500 stands for zero in the data rows.
Here is a table of points, one per row:
tensor([460, 593, 360, 470, 482, 497, 592, 510, 575, 391, 534, 518, 552, 393, 493, 618, 569, 537, 510, 356, 424, 427, 445, 472, 514, 574, 499, 461, 532, 540, 371, 462])
tensor([602, 547, 524, 525, 464, 529, 493, 541, 481, 459, 666, 571, 555, 476, 482, 555, 525, 673, 488, 435, 580, 354, 484, 541, 220, 627, 564, 502, 484, 497, 373, 445])
tensor([577, 512, 559, 708, 587, 562, 408, 410, 474, 641, 577, 328, 451, 339, 635, 479, 558, 546, 640, 503, 611, 563, 263, 742, 339, 517, 448, 311, 325, 467, 544, 514])
tensor([380, 384, 605, 451, 721, 521, 519, 646, 582, 394, 376, 501, 598, 654, 173, 505, 591, 471, 558, 523, 507, 549, 595, 393, 376, 483, 477, 356, 554, 432, 447, 504])
tensor([463, 608, 547, 509, 625, 403, 488, 361, 498, 529, 490, 485, 633, 748, 615, 660, 593, 452, 481, 460, 510, 632, 605, 520, 428, 418, 385, 551, 544, 525, 576, 474])
tensor([504, 416, 413, 412, 433, 575, 292, 440, 472, 508, 524, 526, 539, 572, 457, 523, 464, 571, 511, 485, 564, 358, 508, 521, 604, 505, 598, 584, 624, 461, 513, 431])
tensor([597, 509, 559, 457, 560, 760, 400, 424, 522, 527, 526, 524, 438, 499, 366, 594, 569, 494, 516, 443, 715, 584, 396, 640, 472, 390, 551, 518, 472, 395, 518, 516])
tensor([459, 391, 419, 697, 436, 449, 563, 476, 292, 455, 586, 469, 481, 547, 537, 438, 368, 484, 578, 621, 378, 557, 536, 418, 662, 579, 460, 599, 443, 571, 443, 387])
tensor([442, 432, 516, 513, 340, 385, 451, 436, 547, 410, 602, 407, 497, 568, 469, 448, 558, 520, 428, 541, 450, 492, 596, 392, 768, 343, 541, 441, 532, 389, 505, 551])
tensor([589, 633, 621, 651, 491, 538, 587, 644, 607, 651, 484, 412, 376, 390, 680, 360, 538, 385, 406, 390, 504, 697, 492, 488, 606, 502, 395, 480, 569, 378, 616, 418])
tensor([477, 274, 291, 418, 509, 538, 658, 468, 363, 577, 483, 415, 494, 610, 600, 659, 585, 555, 427, 470, 253, 485, 664, 263, 738, 611, 610, 637, 422, 694, 221, 376])
tensor([743, 342, 531, 504, 374, 472, 434, 722, 575, 502, 467, 630, 441, 586, 419, 266, 537, 624, 445, 626, 603, 508, 267, 587, 550, 464, 567, 478, 561, 452, 488, 474])
tensor([516, 394, 473, 492, 490, 607, 395, 484, 418, 463, 540, 619, 508, 465, 478, 478, 455, 509, 532, 607, 379, 478, 454, 508, 420, 337, 596, 440, 472, 456, 623, 505])
tensor([468, 304, 505, 613, 629, 571, 502, 415, 522, 442, 487, 476, 628, 335, 428, 645, 387, 377, 577, 510, 638, 481, 422, 501, 423, 509, 670, 490, 380, 496, 438, 569])
tensor([475, 508, 570, 488, 566, 498, 469, 582, 509, 711, 486, 516, 602, 535, 376, 417, 515, 451, 534, 477, 539, 573, 469, 523, 495, 479, 452, 504, 523, 512, 536, 555])
tensor([383, 581, 679, 501, 491, 602, 457, 541, 559, 422, 545, 450, 443, 618, 514, 517, 540, 479, 475, 415, 485, 460, 497, 502, 425, 440, 494, 597, 473, 465, 516, 499])
tensor([373, 529, 452, 431, 430, 673, 606, 528, 486, 427, 534, 481, 650, 565, 396, 346, 479, 539, 447, 598, 476, 334, 488, 448, 504, 474, 631, 417, 558, 515, 572, 545])
tensor([565, 418, 441, 553, 517, 529, 462, 513, 648, 475, 496, 669, 529, 546, 385, 325, 513, 417, 667, 667, 386, 362, 418, 444, 532, 588, 639, 417, 558, 387, 516, 459])
tensor([329, 554, 580, 467, 453, 269, 296, 585, 530, 438, 456, 521, 397, 508, 510, 432, 428, 339, 531, 550, 649, 620, 537, 458, 581, 402, 489, 502, 487, 378, 410, 406])
tensor([530, 567, 680, 540, 601, 584, 637, 348, 408, 343, 393, 470, 341, 436, 677, 500, 739, 443, 562, 423, 558, 671, 455, 400, 499, 582, 554, 523, 392, 676, 521, 523])
tensor([597, 666, 456, 675, 400, 593, 645, 410, 490, 601, 492, 376, 529, 452, 775, 610, 514, 537, 435, 390, 562, 423, 443, 685, 366, 402, 462, 542, 409, 492, 593, 557])
tensor([515, 592, 318, 472, 451, 443, 627, 400, 646, 448, 469, 631, 536, 469, 563, 632, 656, 634, 283, 572, 451, 513, 477, 384, 662, 429, 433, 469, 412, 464, 532, 502])
tensor([452, 335, 447, 250, 474, 414, 645, 275, 385, 530, 630, 557, 432, 462, 455, 545, 288, 414, 389, 461, 397, 404, 496, 559, 674, 714, 347, 464, 599, 664, 520, 708])
tensor([613, 566, 482, 552, 519, 657, 553, 400, 535, 474, 290, 435, 415, 492, 669, 641, 501, 493, 724, 389, 439, 569, 638, 451, 438, 533, 448, 571, 560, 578, 527, 674])
tensor([481, 434, 561, 417, 414, 235, 470, 697, 375, 507, 479, 410, 516, 576, 628, 540, 581, 541, 482, 566, 523, 359, 582, 383, 433, 438, 495, 576, 614, 664, 424, 530])
tensor([443, 587, 412, 494, 485, 469, 393, 638, 424, 533, 534, 540, 497, 452, 417, 418, 519, 549, 560, 604, 589, 433, 559, 662, 474, 488, 655, 410, 497, 342, 451, 586])
tensor([527, 526, 566, 437, 517, 339, 548, 510, 405, 525, 450, 613, 314, 527, 619, 531, 445, 595, 498, 429, 395, 645, 550, 454, 537, 509, 397, 511, 454, 672, 507, 431])
tensor([541, 518, 533, 480, 549, 540, 409, 523, 469, 477, 464, 575, 511, 535, 311, 370, 355, 443, 448, 632, 538, 321, 515, 531, 467, 516, 382, 371, 478, 484, 550, 401])
tensor([537, 644, 653, 587, 458, 516, 463, 502, 476, 621, 591, 555, 589, 358, 376, 413, 398, 326, 428, 608, 506, 651, 400, 671, 391, 473, 429, 555, 605, 400, 598, 424])
tensor([501, 538, 531, 406, 564, 350, 444, 524, 595, 551, 401, 428, 390, 476, 724, 593, 440, 501, 485, 420, 411, 513, 755, 384, 620, 646, 513, 484, 587, 618, 546, 364])
tensor([503, 638, 527, 434, 564, 434, 687, 317, 498, 435, 535, 386, 404, 441, 625, 531, 500, 516, 400, 496, 610, 414, 485, 550, 410, 621, 385, 645, 331, 567, 443, 547])
tensor([396, 532, 427, 436, 344, 487, 568, 525, 645, 659, 446, 433, 578, 430, 484, 569, 403, 528, 496, 307, 366, 559, 545, 535, 556, 513, 384, 622, 489, 529, 493, 573])
tensor([464, 428, 261, 460, 560, 461, 338, 704, 490, 374, 468, 574, 635, 439, 162, 343, 391, 558, 558, 524, 505, 511, 466, 488, 317, 393, 551, 472, 559, 337, 570, 589])
These points spread out most along one direction. Take the direction at right angles to it along which they spread out most. Go by this last direction. For each point below, how far along it does it lie, from 0 to 99? The average is 50, and the first point in the table lies past the average. One standard deviation of the points above along it is 16.
tensor([380, 384, 605, 451, 721, 521, 519, 646, 582, 394, 376, 501, 598, 654, 173, 505, 591, 471, 558, 523, 507, 549, 595, 393, 376, 483, 477, 356, 554, 432, 447, 504]) 65
tensor([565, 418, 441, 553, 517, 529, 462, 513, 648, 475, 496, 669, 529, 546, 385, 325, 513, 417, 667, 667, 386, 362, 418, 444, 532, 588, 639, 417, 558, 387, 516, 459]) 64
tensor([602, 547, 524, 525, 464, 529, 493, 541, 481, 459, 666, 571, 555, 476, 482, 555, 525, 673, 488, 435, 580, 354, 484, 541, 220, 627, 564, 502, 484, 497, 373, 445]) 43
tensor([442, 432, 516, 513, 340, 385, 451, 436, 547, 410, 602, 407, 497, 568, 469, 448, 558, 520, 428, 541, 450, 492, 596, 392, 768, 343, 541, 441, 532, 389, 505, 551]) 68
tensor([463, 608, 547, 509, 625, 403, 488, 361, 498, 529, 490, 485, 633, 748, 615, 660, 593, 452, 481, 460, 510, 632, 605, 520, 428, 418, 385, 551, 544, 525, 576, 474]) 42
tensor([515, 592, 318, 472, 451, 443, 627, 400, 646, 448, 469, 631, 536, 469, 563, 632, 656, 634, 283, 572, 451, 513, 477, 384, 662, 429, 433, 469, 412, 464, 532, 502]) 57
tensor([468, 304, 505, 613, 629, 571, 502, 415, 522, 442, 487, 476, 628, 335, 428, 645, 387, 377, 577, 510, 638, 481, 422, 501, 423, 509, 670, 490, 380, 496, 438, 569]) 44
tensor([613, 566, 482, 552, 519, 657, 553, 400, 535, 474, 290, 435, 415, 492, 669, 641, 501, 493, 724, 389, 439, 569, 638, 451, 438, 533, 448, 571, 560, 578, 527, 674]) 37
tensor([396, 532, 427, 436, 344, 487, 568, 525, 645, 659, 446, 433, 578, 430, 484, 569, 403, 528, 496, 307, 366, 559, 545, 535, 556, 513, 384, 622, 489, 529, 493, 573]) 52
